Look-ups in named tables: a row name and a column name give one cell, copied from the table.

luv =
cols = depe, metaban, vufos, desona, mab, rov, lelosi, tasavur, sofubu, minume
riravut: [-22621, -14658, 27919, -6045, 84963, -15164, 6869, -50573, 6430, -5611]
vovoz: [10503, -12436, 74645, -13145, 33541, 83465, -8372, -12611, 8443, -12142]
vete: [38659, 49039, -8606, 30757, -45643, 43102, 17037, 3444, 74102, 36312]
gire: [39444, 45598, 40265, -20942, 16350, 29284, -65995, 18171, 49055, -21367]
dopifof: [10425, 10853, 20511, 9306, 94092, -8813, -6068, -51137, -13004, -25422]
fibiz: [-242, -27250, 76438, -9398, 27640, 83627, 11026, -12041, 2881, -8515]
zef: [30526, 42965, -4213, 26106, -48909, 31271, 16284, 3154, 89127, 37058]
fif: [71081, 49226, -6715, 69930, 17361, -23317, -5162, 27191, -3806, -25338]
mup: [1016, 16048, 2357, 12427, -39674, 7887, 23515, 7079, 98765, 46946]
roko: [64552, 41081, -13115, 74430, -7690, -33055, 5977, 49016, 6237, -13800]
dufebez: [-18580, -57151, 49246, 30455, -18584, 26329, 67425, 35620, 2802, 27606]

mup, tasavur -> 7079
fibiz, lelosi -> 11026
fif, rov -> -23317
zef, mab -> -48909
dufebez, depe -> -18580
dufebez, rov -> 26329
zef, depe -> 30526
dufebez, sofubu -> 2802
vete, minume -> 36312
vovoz, tasavur -> -12611
fif, tasavur -> 27191
zef, vufos -> -4213
mup, minume -> 46946
mup, depe -> 1016
roko, metaban -> 41081
dufebez, lelosi -> 67425
riravut, metaban -> -14658
gire, minume -> -21367

bimav =
fields: tid, tuketes, ras, kon, sav, mufo, nekanar, nugo, pino
bab: [5135, 2971, 4672, 4969, 4625, 4142, 3772, 4441, 4183]
pepobe: [2577, 5917, 3731, 3529, 3331, 3547, 4227, 3719, 5097]
zal: [5152, 5163, 2515, 9081, 3111, 4870, 6475, 5648, 3586]
fale: [2826, 4364, 4912, 1464, 4635, 3937, 2570, 3298, 4959]
pova: [2946, 5239, 4356, 2830, 3245, 3914, 4431, 3665, 5658]
zos: [2445, 5544, 3653, 3686, 3788, 3365, 4648, 3868, 5322]
vud: [5154, 5899, 3757, 5459, 3510, 4977, 6297, 5412, 3027]

zos, ras => 3653
vud, nekanar => 6297
vud, mufo => 4977
bab, pino => 4183
bab, kon => 4969
fale, pino => 4959
vud, kon => 5459
vud, nugo => 5412
zal, sav => 3111
pova, kon => 2830
Which row has the largest nugo? zal

nopa =
columns: nanuza, nik, kare, feza, sakon, niz
tes: [16599, 47730, 4743, -17799, 31505, 15557]
vanab: [13594, 47127, 10992, 1605, -9803, 12979]
banodo: [10697, 49817, -16312, -3175, 44663, 23542]
nol: [5395, 67737, -34046, -25484, 36887, 31652]
neb: [17942, 73257, 1635, -16662, 34267, -1337]
niri: [14448, 38844, 6836, -49047, 20514, 27404]
begefin: [20394, 21567, 15220, 31470, 11415, 22377]
povazi: [18146, 30281, 16548, 28862, 2645, 12973]
notat: [14545, 50462, 13667, 46472, -40974, 9136]
fam: [11435, 18301, 10676, -23842, -3548, 36998]
zifi: [14241, 32056, -3537, -17771, 38661, 31824]
rusudi: [15624, 44319, 4696, -52989, 30207, 24526]
para: [17427, 51240, 5952, 15448, -667, 15713]

notat, nik -> 50462
fam, feza -> -23842
vanab, feza -> 1605
vanab, kare -> 10992
begefin, nik -> 21567
povazi, nik -> 30281
rusudi, feza -> -52989
begefin, nanuza -> 20394
Row with the largest nik: neb

bifov =
        kofasi  kunozof    pup  zelosis
gilole   -5461    -4504  -3263      235
pazuko   -7068    -4661    253      214
furad    -4316     1534  -4124     5134
farel    -1683    -6302  -4974    -1235
visiza    1236    -3676  -5210    -4501
sil      -5685     3852   1185    -5640
zif      -6213     5751   2570     2081
mek      -3541    -4734  -6429     2511
bov       4692     1933   2381    -1482

What is the kunozof of mek in bifov?
-4734
What is the pup of gilole in bifov?
-3263
What is the kofasi of farel in bifov?
-1683
What is the kofasi of sil in bifov?
-5685
What is the kunozof of zif in bifov?
5751
What is the kunozof of visiza in bifov?
-3676
What is the kunozof of sil in bifov?
3852
What is the kofasi of bov in bifov?
4692
What is the kofasi of visiza in bifov?
1236
What is the kofasi of zif in bifov?
-6213
What is the kofasi of mek in bifov?
-3541
What is the zelosis of bov in bifov?
-1482
What is the kofasi of gilole in bifov?
-5461
What is the pup of pazuko in bifov?
253
What is the zelosis of visiza in bifov?
-4501
What is the pup of zif in bifov?
2570

dimulis
         darapal  lusode  tif  rurotad  feg  vufa  zekapi  vob  zifop
dufi          55     -19   38       35   34    42       7  -35     22
fezola        41      -2   49       53   43    42      18  -18     -5
suvenup       30      23   22       24   22    23      27   25     24
ripip         15      36   20        3   11    71      41   22      4
dadi          15      31   17       25   18    36      27   24      7
muvo          28      28   20       21   29    15      31   30     23
didezik       21       5   32       22   46    27      23   14     29
gafa          55      34   31       55   13    24     -18   41     39
rigubeg       29      26   23       29   27    24      31   30     24
vot            1      -2  -10      -24  -65    43      46   58     62
videsa        48      31   92       80   20    47      20   90     37
gira           1      -3   18       10   65   -14      18   13     39
vut           61      14   44       38   38    19       8  -57      9
dol            6      45    6       27    9    47      32   15     -3

What is the tif of rigubeg in dimulis? 23
What is the darapal of rigubeg in dimulis? 29
What is the feg of videsa in dimulis? 20
What is the vufa of videsa in dimulis? 47
What is the rurotad of dufi in dimulis? 35
What is the zekapi of vot in dimulis? 46
What is the zekapi of gafa in dimulis? -18
What is the zekapi of vut in dimulis? 8
What is the lusode of vut in dimulis? 14
What is the tif of vut in dimulis? 44
What is the vufa of gira in dimulis? -14
What is the vob of dufi in dimulis? -35
What is the tif of gira in dimulis? 18
What is the vufa of rigubeg in dimulis? 24
What is the vufa of muvo in dimulis? 15
What is the rurotad of ripip in dimulis? 3
What is the feg of gafa in dimulis? 13
What is the lusode of dol in dimulis? 45
Row with the largest zekapi: vot

nol
         lozulup  pofi  pevoge   gim   sis   tas  loduvep   riz   keb
nefeg       0.10  0.49    0.28  0.33  0.33  0.58     0.60  0.17  0.04
gel         0.49  0.30    0.28  0.38  0.27  0.45     0.28  0.34  0.36
lurufof     0.62  0.80    0.28  0.90  0.55  0.67     0.57  0.38  0.45
poror       0.46  0.41    0.28  0.26  0.54  0.56     0.37  0.55  0.64

lurufof, tas => 0.67
lurufof, pofi => 0.80
lurufof, lozulup => 0.62
poror, pofi => 0.41
nefeg, lozulup => 0.10
lurufof, riz => 0.38
poror, gim => 0.26
nefeg, tas => 0.58
nefeg, riz => 0.17
poror, keb => 0.64
lurufof, sis => 0.55
poror, tas => 0.56
gel, riz => 0.34
lurufof, gim => 0.90

dozisa:
|  | zelofop | zor | fasafud | pitarig | rok | zukibi | fum |
|---|---|---|---|---|---|---|---|
| notugog | 61 | 82 | 62 | 63 | 120 | 133 | 142 |
| pufaz | 114 | 103 | 85 | 109 | 71 | 132 | 115 |
| rigedat | 132 | 110 | 128 | 139 | 91 | 72 | 71 |
| vozem | 78 | 69 | 118 | 80 | 147 | 83 | 114 |
| losubep | 128 | 172 | 92 | 134 | 18 | 148 | 115 |
| savanag | 180 | 176 | 135 | 174 | 63 | 111 | 46 |
| val | 30 | 139 | 35 | 7 | 25 | 211 | 198 |
| fad | 76 | 61 | 114 | 87 | 135 | 83 | 116 |

What is the fum of vozem in dozisa?
114
What is the zukibi of rigedat in dozisa?
72
What is the pitarig of notugog in dozisa?
63
What is the zukibi of val in dozisa?
211
What is the zor of fad in dozisa?
61
What is the zor of notugog in dozisa?
82
What is the fum of pufaz in dozisa?
115
What is the pitarig of pufaz in dozisa?
109
What is the pitarig of val in dozisa?
7
What is the zelofop of losubep in dozisa?
128
What is the zor of vozem in dozisa?
69
What is the zukibi of fad in dozisa?
83
What is the pitarig of rigedat in dozisa?
139

